The rows below fall into families. The same turns and mirrors carry the whole set onto itself and the rows of a family onto each other. For each named row, which other rows are in its family? Write them in the order they are listed.
These 30 rows form 5 families of 6 rows each.
j2: 15, 8, -9, -4, -3, 3, 3, -6, 16, -9, -11
j502: 5, 3, 2, -1, 5, -7, 16, 6, -7, -8, -21
j172: -3, 10, -8, 2, 18, -4, 6, -7, -12, 7, 8
j572: 6, 4, 0, -4, 23, 4, 10, -2, 6, -9, -11
j808: -4, -3, -4, -2, 24, -5, 9, -1, -9, -1, -3
j115: 10, 10, -6, 7, -9, -5, 11, -7, -10, 10, 12
j16: 9, 10, -9, 0, -16, 0, -5, -6, 9, 6, -5
j820: -10, 12, -6, -3, 11, -8, 6, -3, -7, 8, 14
j370: 1, 11, -14, 5, -5, -2, 4, 12, 9, -15, -4
j135: 3, 5, 5, -4, 3, 0, 20, 6, 0, -14, -16
j226: 8, 5, -8, -1, -1, -10, 8, -11, -15, 14, 1
j787: 3, -7, 1, -12, 19, -3, 10, -4, -3, -2, -8
j585: 1, -3, 1, -2, 4, -6, 20, 0, -18, -5, -11
j66: -4, 14, -6, 3, -16, 1, 4, 10, 7, -5, -1
j278: -11, 17, -7, 3, 4, -6, 8, -4, -10, 4, 11
j5: 7, 9, -10, 1, -3, 12, -6, -5, 13, -1, -11
j130: 5, 10, -16, 2, -7, 10, -5, -3, 11, -2, -9
j897: -1, 11, -16, 4, -5, 0, 4, 10, 11, -13, -11
j225: 9, 1, 10, -8, 8, -5, 13, 4, -7, -5, -18
j188: 4, -9, -4, -8, 21, -3, 8, -7, 2, -6, -6
j203: 6, 8, -5, -2, -9, 1, 12, 8, 5, -19, -12
j962: 3, 10, -5, 0, -8, -4, 5, 14, 11, -14, -10
j466: 13, 8, -13, -1, -10, -5, 3, -8, 3, 14, 9
j178: 13, 11, -10, 2, -10, 11, 0, -8, 12, -2, -4
j123: 11, 6, -13, 5, -9, 0, 5, -7, -11, 15, 4
j525: 13, 2, -8, 1, -10, -5, 13, -4, -10, 11, 10
j316: -5, 14, -6, 5, 6, -9, 13, -7, -10, 6, 13
j65: 0, -2, -1, -6, 23, -2, 14, -8, 0, -5, -2
j625: 8, 5, 6, -5, 5, -8, 17, 2, -8, -4, -20
j902: -4, 12, -9, 6, 3, -4, 0, 6, -1, 9, 16

Same family as j225: j115, j787, j130, j897, j316
Same family as j502: j820, j962, j178, j123, j65
Same family as j226: j2, j572, j585, j66, j902
Same family as j135: j172, j808, j16, j203, j466

